In the data rows, 128 means zero.
Some points:
[190 170  70  87 131 152 114 106  48 148 151 138 189 116 184 207 194 100 137  72 117  98 119 109 111  82 100 132  89 117  97  80 118 158  81  98 111 130  87 122 141 182 138 111 131 163 107 198  47 110 107  31  75  61 159 184 132 115 128 123  82 134 113 152]
[151 100 197 105  92 103  77  86 135 164 124 134 130 115 208 152 133 123  96 117  98 139 117 215 117  91 170 154  49 125 128 122 143 147  88  85  75 160 225 151 228  56 100 129 120 142 146 175 186 168 147  82  86 136  66 124 101 132 130 132  98 186 142 103]
[ 58 219  96 184 126 126 132  81 194  79 113 128 159 235 147 105 149 166 118 166 126 147 148  94  96 130 149 100 216  94 149 140  85 179 203 103 117 181  97 153  94 243 107 133 109 100  68 125 107  99  76 170  76  89 131  85  61 126 180 117 153 101  98 151]
[153  98 114 113 111 105  81  96 148 167 149 153 152 163  96  94 239  69 149 140 203 111 154 153 141 125 141 130 134 129 144 147  73  92  77   2 149  70 146 171 109 102 219 187 135  92  91  17 168  83 170 136 127 136 116 126 152 126 105 123 175 120 136 172]
[ 25 127 153 167 135 133 130 134  64 121 167   0 173  73 112 112  55  49 112 110 128 152 114 103  91 108  79 112 162 171  92 130 137  76  89 132 213 144  95 143 211 166 172 172  85 113 161 146 128 212 119 223 117 172 160 156 167 156 124  43 188 147 133 101]
[163  72 116 194 255 127  91  93 106  85  82  86 165 130  97 181 187 173  95  91 108 134  92 166 123 217  52 132 184  90 114 126 144  83 111  96 144 124 138 145 126 155 132 158  95 178 127 167 131 163 118  85 193 135 105 178  44 189 161  60 114  98 105 135]
[156 153  89 115 206  99  66  45 179 104 255 146 115 176 142 106 129 126 109 130  53  86  91 130  95 159 181 141  86 124 194 128  69 158 233 126 128  89  96  74 188  90 163 150 166 167 102 107 161 108 119 161 100 132 156 120 107 157 138 163 198 109 112 126]
[144 141 119  82  91  77 240 140 131 182  89  96  91  98 218 152 104 153 127 135  72 100 100 145 136 187 109 127  70 105  91 125 154 168  80  92  78 170 160 121 193  98 142  91 127  28 125 104 101 109 125  81 121 198 142 129  78  86 134  57  67 161 169  84]
[176 107 116  78 134 110 184 138 173  48 148 147 177 124 150 207 176 166 151  74 126 126 147 178 108 146 142 137 108 144  93 151 194 127 147  69 145 224 168 174 169 143 145 110  69 209 130 161 106 124 117  46 172  70 115 142 187 148 122 133 115 138 121 113]
[176 130 144 127  94 114 139 109 125 159 107 160  83 124 157 201 130 154  67  90  86 135 169  59 118 141 135 123  77 139  45 119 158 162 170 184 112 124 195 133 159 108 165 158 135  65 165 104  81 167 185 166 129 129 161 148  64 105 185 122 111 230 131 220]
[119  80 140 144 105 131 179  99 109 126 129 129  81 255 160  88 108 114 157 109  97 145 144 145 234 152 175  87 169 131 181 143  89  84 134 111  80 129 113 163 154 156 127  85 157 106 119 110  83 159 196 101  33 146 129 172 113 166  40 124 143 199  60 133]
[ 72 179  84  51  78 162 143 183  87 111 130 178 131 170 151 117  65 164 189  62 155 127  88 101 153 106 123 108 180 105 142  94 115 149 153 143 121  87  72 153 105 136  97 255 133 155  55 138 165 104 143 188 146 181  71 106  73 115  90 162 124  91  86 182]
[ 98  77  40 236 133 157 149 112 170  83 154 125 183 105 142 137  74  81 127 169 153 130 101 132 189 140  87 133 163 153 121 107 134 156 120 212 123  67 143 151  90  98 206  83  66 130  89  44 150  39 125 163 141 115 101 177 128 204 153 155  57 121  86 110]
[163 130 255 175   0 128 179 125 190 101 204 123  87 115 148 109 138 179 167 100 109  79  94 113 118 129 101 125 155 139 112 119 114  87 184 156  74 105 154 147 128 136  89 152 203  86 100 136  94 125 156  64 105 163 125 153 118 143 172 104 103  93 154  92]
[128 183 197  92 167 107 160 210  96 142  47  70 180 108 131 170 108  94 160 148 134 221 107 164 144 113  73 124 129 128 142  78 125 119 150 107 159  68 105   0 100 134  90 144 122 181 123 112 153 129 135 178 138  42 172 149  86 111 108 179 127 162 255 101]
[124 122 176 147 193 202 114 189 132 145 103 140 144 156 150 118  46 192 161 138 126  81 131 216 117  71 199 100 126 177 101  81  87 160 176 148  99  44 109 110   0 102 138 108 114 104 132 117 120 157  52 123 127 144 110  92 177  70 160 123 164 123 213 132]
[ 68 131  81 109 158 130 123 110 140  94 189  87  90 121 121  48  97 112 110 110  94  91 127 122 184 110 115  66 142  70 151 148 224 129 122 182 255 155  53 170  39 132 107  49 130 181 138 122 152 109 154 151 130  82 177 124 166 186 182  91 117 116 168 168]
[124 106 138 129 115 152 149 110 148 106 122 135  86 112 136 140 236 172 113 109  83 186 206 193  59 119 175 132 120 156  73 188  95  44  70 156 117 130  59  90 151 157 150 143 200 157 141 122 143  98 106 167 140 100 127 102  83  98 165 150 128  34  43 146]
[171 124  74 134 129 120 120 156 112 116 133 145 153  84 191 112 163 154 111 116 126 138 134 116 121 150  95  89  73 116  65 205 150  84 117  92 122 125 130  86  22 149 135 113   8 168 189 181 129 120 160  89 139 203  76 161  93  78  90 154 120 156 103 137]
[118 141 137  71 167 122 107 225  39 192 124 120 139  70  12 196 177 102 134 230  89 139 146 168 123 105  95 108 124 117 115 162 131 186 170 180 120  84 139 139 103 181  95 152 146 105 150 138 120 146  83 142 127 110 127  36 129 106  58 140 137 130 185  96]
[ 64  87 163  84 124 134  78 109  96 118 114 203 150 135 136 104  89 118 125 160 181  60  81  76  98 179  71  91 144 122 124 113 110 150 101 158 161 150 151 140 125 183  82  78 165 160 129  86 166 120 180 160 147 139 143 150 187 162  90 198 168  75 178  86]
[121 117 103  79  80 130 133 176 157  91 131  84  55 121 129 134  65  37  80 148 129 129 156  97 117  72 142 255 175  91 151 112  92 120 132 168  85 117 121 106 218 160  45 111 133 118 158 136 117 102 128 181 163 182 100 154 150 104 121 136 130 176 192 148]
[ 28 155 107 112 110  99 134  99 173 185 147 159  67  39 113 105  47 121  66 115 135  90 109 140 178 138 188 154  72 255 169  80  88 171 111 123  96 116 183  84  75  83 104  31  95  46 129  85 111 213 146 162 145 105 119  26 179 109 157 113  50 112  94 114]
[142 155 110 181 109 130 118 136  68 146 105 155 154  82 192 157 116 114 133 153 103 109 157 167 139 136 196 179 152 200 130  64 165 139 183  99  59 144 139 129 130  82 123 176 156 107 125 156 102 123 103 147 134 123 164 148 158  10 104 128  90  79 173  67]
[ 68 130  92 255 157 119 147 164 130 174 159 126 113 115  15 166  70 129 133 136 106 149 139  78  47 126  81  95 171 134 146 139  65 106  69 137 158 132 132 141 151 103  71  99 141 183 107 113 159 119 172  54 143 142 141 136 182 165  92 134  93 157 183 216]
[191 135 132 104 126 124  34 133 110 111  70  85 112 206 132 138 223 132 134 113 129 144 139 125 102 145 125 130  96 154 107 166 220  92 114 175 136  61 191 156 154  86  65 106 107 153 115 158  55 119 100 132 123 147 119 143  97  75 127 141 178  76  72  61]
[109 139  70 122 128 188  87 118 127 150 135 136 156 134 117  48 107 164 138  56 135 136 103  92  90 123 124 111 151  77 152 118  84 171  92 166 100 169 147 114  87  93 173 114  71  89 124 174 164  81 151 169 158 132 156 156 214 178  87 131 125  53 170 138]
[ 49 136 180 128 173 186 113  81 139  75 166  86 142 132   0  98  95  69 109 178 161 126 110  72 172 118  85 102 159 105 153 184  90 193  90 162 144 200 134 122 172 109 135  75 137 188 149 138  97  81 141 130 173 128  97 132 157  70 138 110 129 151 101 144]
[224  64 150 157 113 138 117 196 167 112  99  89 167  36  33 138  58 139  84 126 133 194 177 113 187 194 122 170  37 119 103  95 100 136  78 119 193 133 192 128  76 135 121 253 217  76 120 114 113 115 132  34 128  80 174 119 225 166 225 138 176 146 118  49]
[107 204 113 140 186 116 153 164 112 109  76 137 109 159 115 132 134 225 188 138 170 137 130  66 146  86 113 169 194 125 186 150 148  63 167 144 118 134  68 161 119  69 168  45 124 144  86  32 138 126  69 211   0 149 113  76  96 145 138  93 196  97  76 136]
[164  91 150 109  83   7  95 103 124 103 108 203 157 158 126  43 153  88 126 131 139 153 183 117 147 179 122 156 122  98 167 145 174 111 135 138 189 146  91  99 151 160 207 118 135 154 138  51 160 107  37  54 115 101  78 150 108 121  89 135 122 154 105 181]
[149 117 140 175 120 146 203  81  74 190 124 115  79 154 147  66 196 148 122 120 211 119 120 155  73 113 143 139  79  12  99 122 166  89 170 122 111 134 136 162 159 127  79 162  78 120  92 153 136 227 125  83 173 146 171 121 117  90 160 147  58 148  94  97]
[204 139 104 122 112 216 122 134 217 145 136 173 111 152 120 139 200 124 151  99 121 147 165 100 167 103 122 125 148 146 128 166 166  99 120  93 175 114  52 148 159 149 144  83 162 120 124 153 201 159  72  78 154  91 123 127  43 120 118 175 203  99  81 117]
[101 149 160 101  83  66 105 104 126 137  94 124  67  75 157 158 134 143  96 198 101 112 105 138 142  58 184 135 107  81 109 117 186 117 160  80  75 180 132  99  99  82 141 150 149  80 130 231 112 148 143 138 170 146 147  38 140 175  56 100 144 169  45 157]
[181  75 123  68 160 126 162 137 138 163  94 180 131  76 106 101  84  84 207 194 244 111  81 122  97 128 167 108 118 219 204 115  87 176  83 122 133 140 129 124 100 135 106 186 157 113 255 175 125 106 185 199 144 125 109 141 167 175 154 144  98 141 170 116]
Along one direction, these points spread out more than along any other. Take the direction at right angles to it along which they spread out most. Go by this last direction. For each point below, how far along it does it lie, from 0 to 99? The average is 50, and the first point in the table lies past the average. One standard deviation of the points above along it is 16.
[191 135 132 104 126 124  34 133 110 111  70  85 112 206 132 138 223 132 134 113 129 144 139 125 102 145 125 130  96 154 107 166 220  92 114 175 136  61 191 156 154  86  65 106 107 153 115 158  55 119 100 132 123 147 119 143  97  75 127 141 178  76  72  61] 67
[107 204 113 140 186 116 153 164 112 109  76 137 109 159 115 132 134 225 188 138 170 137 130  66 146  86 113 169 194 125 186 150 148  63 167 144 118 134  68 161 119  69 168  45 124 144  86  32 138 126  69 211   0 149 113  76  96 145 138  93 196  97  76 136] 73
[181  75 123  68 160 126 162 137 138 163  94 180 131  76 106 101  84  84 207 194 244 111  81 122  97 128 167 108 118 219 204 115  87 176  83 122 133 140 129 124 100 135 106 186 157 113 255 175 125 106 185 199 144 125 109 141 167 175 154 144  98 141 170 116] 21
[124 106 138 129 115 152 149 110 148 106 122 135  86 112 136 140 236 172 113 109  83 186 206 193  59 119 175 132 120 156  73 188  95  44  70 156 117 130  59  90 151 157 150 143 200 157 141 122 143  98 106 167 140 100 127 102  83  98 165 150 128  34  43 146] 72
[190 170  70  87 131 152 114 106  48 148 151 138 189 116 184 207 194 100 137  72 117  98 119 109 111  82 100 132  89 117  97  80 118 158  81  98 111 130  87 122 141 182 138 111 131 163 107 198  47 110 107  31  75  61 159 184 132 115 128 123  82 134 113 152] 59
[ 68 131  81 109 158 130 123 110 140  94 189  87  90 121 121  48  97 112 110 110  94  91 127 122 184 110 115  66 142  70 151 148 224 129 122 182 255 155  53 170  39 132 107  49 130 181 138 122 152 109 154 151 130  82 177 124 166 186 182  91 117 116 168 168] 55
[ 98  77  40 236 133 157 149 112 170  83 154 125 183 105 142 137  74  81 127 169 153 130 101 132 189 140  87 133 163 153 121 107 134 156 120 212 123  67 143 151  90  98 206  83  66 130  89  44 150  39 125 163 141 115 101 177 128 204 153 155  57 121  86 110] 50
[142 155 110 181 109 130 118 136  68 146 105 155 154  82 192 157 116 114 133 153 103 109 157 167 139 136 196 179 152 200 130  64 165 139 183  99  59 144 139 129 130  82 123 176 156 107 125 156 102 123 103 147 134 123 164 148 158  10 104 128  90  79 173  67] 35
[176 107 116  78 134 110 184 138 173  48 148 147 177 124 150 207 176 166 151  74 126 126 147 178 108 146 142 137 108 144  93 151 194 127 147  69 145 224 168 174 169 143 145 110  69 209 130 161 106 124 117  46 172  70 115 142 187 148 122 133 115 138 121 113] 61
[151 100 197 105  92 103  77  86 135 164 124 134 130 115 208 152 133 123  96 117  98 139 117 215 117  91 170 154  49 125 128 122 143 147  88  85  75 160 225 151 228  56 100 129 120 142 146 175 186 168 147  82  86 136  66 124 101 132 130 132  98 186 142 103] 41
[109 139  70 122 128 188  87 118 127 150 135 136 156 134 117  48 107 164 138  56 135 136 103  92  90 123 124 111 151  77 152 118  84 171  92 166 100 169 147 114  87  93 173 114  71  89 124 174 164  81 151 169 158 132 156 156 214 178  87 131 125  53 170 138] 45
[224  64 150 157 113 138 117 196 167 112  99  89 167  36  33 138  58 139  84 126 133 194 177 113 187 194 122 170  37 119 103  95 100 136  78 119 193 133 192 128  76 135 121 253 217  76 120 114 113 115 132  34 128  80 174 119 225 166 225 138 176 146 118  49] 26
[ 68 130  92 255 157 119 147 164 130 174 159 126 113 115  15 166  70 129 133 136 106 149 139  78  47 126  81  95 171 134 146 139  65 106  69 137 158 132 132 141 151 103  71  99 141 183 107 113 159 119 172  54 143 142 141 136 182 165  92 134  93 157 183 216] 41
